(in the rows, 128 means zero)
The rows below come in pairs that one turn or mirror swaps. Which row does each named row swap with?
The rows were stretched afterwards, more along some directions than others.
Pere: [144 128 132 118 110 119 104 124  99 112 142 140 118 166 140 135 108 131
 128 138 127 162]
luf: [124 142 125 124 143 146 128  98  91 114 124 112 141 157 151 127 149 124
 110 151 170 142]
Zar: [139 141 106 126 149  95 108 131 120 161 105 107 141 155 119 114 147 159
 122  89  99 126]
bavi: [128 191  77 118 105 128 140  43 118 117  88 113 149 156 155 104 101 131
 108 143 154 106]
ratu: [115 132 106 118 144 136 122 140 115 132 123 133 133 132 127 151 117 120
 129 129 130 154]
fisuk: [117 178  77 113 134 147 114 118 132 142 111 107 154 161 136 117 124 166
 125  71 115 121]
kubi: [111 102 124  93 145 131 101 140 111 101 116 138 105 157 123 130 123 103
 126 110 142 166]
kos: [126 130 123  95 143 139 106 128 105  95 121 140 109 157 124 123 106 112
 131 113 139 159]
kilaz: [124 114 149 102 139 163 134 125 144 109 140 131 126 116 125 126 128 126
 116 138 153 113]
viz: [132 148 104 124 107  90 153  77 121 133  87 124  91 130 136 156 126 142
 111 140  90 106]
dafod: [126 186  90 134 133 134 110 100 151 159 102 105 137 129 135 103 115 169
 122  65 101 108]
Pel: [122 140  88 114 131  94 121 115 135 158  68 108 124 146 115 111 130 142
 109  86  90 122]
lagop: [144 115 137 122 111 111 116 138 102 115 136 134 110 162 138 128 114 122
 125 132 113 166]
zezef: [131 140  93 102 128 131 113  94 102  84 121 135 121 183 131 123 113 106
 124 123 151 161]
Lomel: [122 135 118 119 127 115 158 100 132 107  63 141  85 131 145 142 101 127
 113 122  98 111]
Soti: [133 125 107 122 120  90 115 113 136 157 101 109 115 138 114 109 151 147
 116 110  88 128]
fasi: [120 177  95 130 136 145 114 109 143 153 104 103 128 138 135 115 118 164
 106  77 102 113]
Lusi: [115 143 116 119 146 138 122 101  87 125 127 107 156 164 148 127 151 126
 103 142 169 144]
tafe: [120 103 119  92 118 139 108 129 109  99 130 137 116 171 122 124 116 105
 117 127 156 163]
meku: [126 138 125  98 146 168 129 114 140 117 144 131 135 131 131 126 138 128
 123 131 156 119]
pum: [143 135 134 134 118 124 119 130 109 107 144 142 123 161 150 118 107 134
 136 131 121 153]
finuf: [128 108 125 117 110 117 127 138 102 117 120 135 114 161 135 139 103 122
 124 141 110 155]
zos: [106 133 139 109 143 147 117 143 124 132 117 128 136 103 131 144 119 116
 117 126 159 141]
pib: [130 125 117  99 134 139 110 114 114  78 126 153 113 166 138 118  98 113
 145 120 159 147]
rozu: [138 108 149 142 119 105 162 109 127 131 138 148 122 112 121 126 146 129
 138 172 130  99]
Lerev: [154 119 149 149 124 118 164 126 127 129 153 146 129 123 135 124 157 130
 146 168 130 106]
fega: [121 137 119  94 134 165 127 104 149 109 141 132 124 132 132 125 131 129
 128 133 155 118]
tife: [125 129 145 108 146 157 122 126 143 124 152 121 138 118 132 120 139 131
 117 129 163 120]
kotez: [108 118 115 106 120 126 131 125 114 134 114 136 129 134 126 158 111 112
 126 140 152 146]
nibak: [142 111 133 138 110 102 169 113 121 139 128 140 112 120 126 137 143 122
 130 177 114 100]
kobu: [130 140 108 126 130  87 121  89 127 153  77 112 112 143 123 104 141 151
 100 105 100 119]
Fot: [140 101 142 131 111 108 155 123 125 132 134 149 106 128 118 145 152 120
 139 167 120 112]
Zev: [129 172  92 131 126 106 148  69 135 138  72 129  96 130 134 153 115 149
 114 105  83  93]
bolaf: [117 144 117 123 144 142 127  99  95 128 120 117 143 155 146 134 148 125
 118 142 164 134]
kipu: [131 144 136 109 148 159 119 122 135 120 155 117 136 126 130 120 138 133
 115 121 154 122]
Seta: [127 156  96 108 110 132 144  56 132  95  80 126 135 148 161 102 107 130
 102 139 163 109]
Sosar: [120 115 127  94 135 148 118 116  96  85 121 143 118 166 128 123 114  98
 120 143 175 166]
Nurok: [118 193  77 115 130 144 108 102 135 157 108  98 146 154 134 114 120 166
 108  80 111 118]
ber: [130 204  80 134 127 136 120  86 138 146 106 106 134 143 143 112 109 165
 125  84 101 109]
nusa: [125 204  77 125 131 144 115  91 136 151  95 105 136 145 146 110 113 169
 110  73 102 108]
Namo: [133 140 114 115 121 132 111 135 103 110 133 142 122 169 136 138 112 136
 130 125 108 160]
Sigin: [130 132 114 121 148  86 111 118 136 172  85 115 117 137 110 110 137 157
 109  75  87 114]
Rud: [137 104 137 125 119 119 156 118 139 128 130 160 113 124 124 136 148 131
 138 156 127 103]
Tis: [119 117 135 108 145 145 130 110  90 102 129 120 140 163 145 141 154 117
 116 151 174 145]
zas: [131 115 128 108 106 112 104 137 111 118 130 135 116 163 127 134 105 123
 125 135 112 166]
Rina: [151 104 148 137 103 109 156 111 132 135 133 146 102 120 123 136 148 119
 138 170 121 109]
Bageg: [131 172  94 116 105 140 150  43 120 101  89 118 139 151 157 102 101 122
 100 162 172 107]
gosen: [124 165  88 111 106 140 163  43 120  90  81 124 136 152 158 110 106 122
 110 160 164 104]
revi: [124 196  90 140 135 132 111 102 135 168 110 101 141 130 132 111 115 167
 112  80  96 106]
vep: [153 113 139 144 110  96 156 117 129 146 134 140 112 121 127 125 149 125
 139 156 113 113]
lino: [125 140 106 135 117 109 163  91 139 122  67 139  89 112 146 138 118 147
 109 119 104  87]
nof: [124 155 106 127 150 146 126 104  86 116 128 119 149 166 151 136 155 124
 125 134 163 147]
nedog: [155 113 141 134 108 107 157 104 122 129 135 150 113 131 126 140 148 131
 138 171 129 107]
kufu: [143 124 136 117 104 116 103 135 105 127 138 125 119 159 132 130 111 124
 115 138 115 165]
Gumur: [131 168  92 101 105 141 148  51 117  94  86 117 137 161 155 112  98 122
  99 161 160 112]
suso: [120 135 124 114 153 157 136 118  87 105 132 126 152 167 146 146 151 119
 125 153 174 141]
ribaf: [124 179  86 116 111 132 141  49 127 103  82 128 138 151 160 104  97 136
 113 141 152 102]
Loneb: [124 142 112 100 143 148 116 107 145 115 155 130 136 138 131 119 137 139
 132 118 145 117]
Maz: [128 116 139 120 122 117 117 135  92 110 137 133 129 166 130 131 110 132
 116 136 121 156]
geri: [124 147 130 114 134 166 130 114 156 123 140 121 129 102 131 110 127 128
 118 137 152 109]
sel: [112 146 122 131 153 126 134 142 117 154 111 128 134 113 130 141 126 114
 129 130 130 134]
goza: [119 109 126 126 137  93 106 129 134 151  89 108 129 127 126  99 159 147
 108  88 124 134]

Fot swaps with zas
luf swaps with Bageg
sel swaps with Lomel
finuf swaps with nibak
lino swaps with ratu
Sigin swaps with kos

The rows below come in pairs that one turn or mirror swaps. Which row does each named row swap with?
The rows were stretched afterwards, more along some directions than others.
Vetug: [ 88 147 163 125 132  86 113 105 118 133 109 160 130 149 119 144 189 134
 124 126 124]
mim: [101 110 130  97 131 131 116  87 111 101 143 106 143  85  89 125  93 143
 131  95 143]
damil: [108 119 134 122 116 148 109 111 152 110 112 146 145 134  72 146 100 146
 110 121 154]
nik: [ 80 150 132 109 120 133 122 105 132  97 137  96 141  94 122 164  96 167
 128 132 150]
gariz: [149 137 135 131 137 109  98 131 156 140 158 131 133 153 123 115 157 108
 147 107 126]
Lus: [118 119 133 129 138 119 145 113  84 159 157  89 107 132 143 109 131 104
 140  90  78]
vaf: [ 91 128 135  99 119 111 132 127 132 106 124 133 112  94 129 134 107 179
  88 138 158]
nerav: [149 159 130 149  91 105 114  87 112 143 140 101 124 116 131 110 111 140
 113 146 143]
kemi: [ 83 169 139 101 116  93  87 123 131 104 113 137 146 121 150 165 145 172
 111 122 146]
Kiku: [113 121 136  80 149  98  91 124 133 113 124 134 129 147 118 160 154 139
 114 104  96]
zamog: [ 82 120 139 106 106 131 119 117 145 118 106 138 123 149  64 160  96 146
 117 124 158]
Sisad: [101 130 137  84 166 132 129 136 143 109 149 142 129 124 116 152 138 148
 120 115 130]
vasu: [144 170 131 116 128  89 106  96 136 150 159 115 129 124 135 127 181 142
 150 114 105]
velu: [126 155 140 105 114 137 105  97 152 102 120 107 136  99 121 150 133 156
  97 142 122]
pulos: [142 123 127 139 124 121 100  72 129 131 159 101 131 102 101 103 113 149
 125 123 146]
Tad: [ 86 120 118 150 103 129 165 124 102 129 108 130 112 150 121 123 110 115
 102 132 145]
defis: [126 130 154  85 116  97  89 101  97 112 128 107 133  74 139 123 138 151
 122 113 133]
det: [108 148 151  80 124  80 118  73  85 126 110 150 107 110 133 150 171 133
 128 142 110]
Sibu: [132 139 145 134 107 125 117  87  95 122 111 128 119 113 118 139 126 115
 134 127  92]
vede: [ 97 142 123 105 134  99  77 107 127 148 153 101 131 145 105 140 145 142
 143  97 146]
nozu: [ 90 128 128  76 119 128 121 126 101  93 133  82 113  89 112 174  97 171
 122 119 126]
Safev: [144 129 122  90 104 133 114  88 109  68 127 119 130  95 131 139 122 145
 116 117 127]
muvo: [ 93 134 157 133 135 107 116 118 119 108 107 143 128 148 121 151 174 132
 119 119 110]
gulu: [ 98 157 157  82 132 121 145 100  89  98 144 114 119  99 150 163 140 144
 136 114  89]
Vovof: [ 93 131 118  95 129 124  84  97 136 132 138  89 151 143  92 168 142 166
 127 110 138]
kelik: [ 87 127 158 119 138  95 110 110 124 110 114 155 118 140 115 154 168 145
 124 122 126]
mup: [103 145 155  86  90  95  99 113 109 101 131 139 132 108 118 128 140 143
 132 116 136]
guli: [101 111 152 101 100 149 124 106 139  95  99 145 124 129  69 156  96 135
 110 129 142]
lutu: [ 79 153 129 159 105 123 142 110 106 124 106 123 137 153 107 130 106 115
 109 130 148]
pidam: [102 137 154 116 134  93  93 103 126 112 122 162 141 145 124 151 178 145
 136 112 127]
Dosug: [ 96 118 129  73 110 116 126 146 112 127 155  79 120 117 125 148  95 156
 130 110 129]
gavu: [ 84 123 151  99 101 112 151 110 112 111 144 112  94 124 127 153 125 129
 154 106  90]
gamu: [ 92 114 129  94 126 118 126 121 146 132 153 132 103 149 142 150 150 134
 133  95 118]
Kobin: [122 123 146 131 130 143 162 103 106 138 138 128  89 118 124 129 144 119
 137 133  95]
moko: [111 142 139  99 128 114 106  85 149  87 165  71 130  94 120 161 115 167
 117 118 124]
vipor: [138 123 143  98 125 112 102  88 122 111 146  86 101 114 121 132 131 121
 136 100 102]
duped: [ 60 141 133 132 146 116 122  74 122 119 187  88 127 119  97 147 111 144
 135  82 128]
nare: [144 137 156 101 140 125 122 131 127 161 136 121 117 109 112 119 138 109
 135 112  96]
muno: [121 119 144  93 149 125 101 139 125  97 134 100 128  97 102 142 121 133
 111 102  86]
diz: [101 145 118 125 150 109 143  98 120 149 139 123 118 153 109 145 135 120
 113 136 148]
takot: [ 84 117 135 124 126 150 126 126 160 115 106 139 128 141  66 156  98 149
  98 131 161]
podem: [105 126 128 135 124 119 122 133 130  97 154 121 122 142 100 150 105 124
 103 130 146]
Bofur: [ 94  91 129 101 121 119 151 119  99 128 124 117 112  94 112 138 119 141
 103 128 115]
mifo: [137 127 158 129 107 142 139  86  85 123 130 136 112 113 100 101 136  80
 146 105  75]
garo: [ 93 144 132  90 153 104 125 144 131 147 132  90 128 114 102 149 142 150
 107 129 134]
kofo: [ 95 144 160 112  92 107 127  94 102  95 130 117 112 137 119 157 121 114
 160 114  97]
rorev: [125 159 126 151 147  95 106 133 134 153 144 102 110 140 151 122 153 136
 115 109 106]
doz: [123 145 129 160 132 105 130  99 114 136 121 144 114 137 143 112 119 105
 120 134 129]

mifo swaps with mup
muvo swaps with zamog
vasu swaps with Safev
moko swaps with diz
guli swaps with Vetug

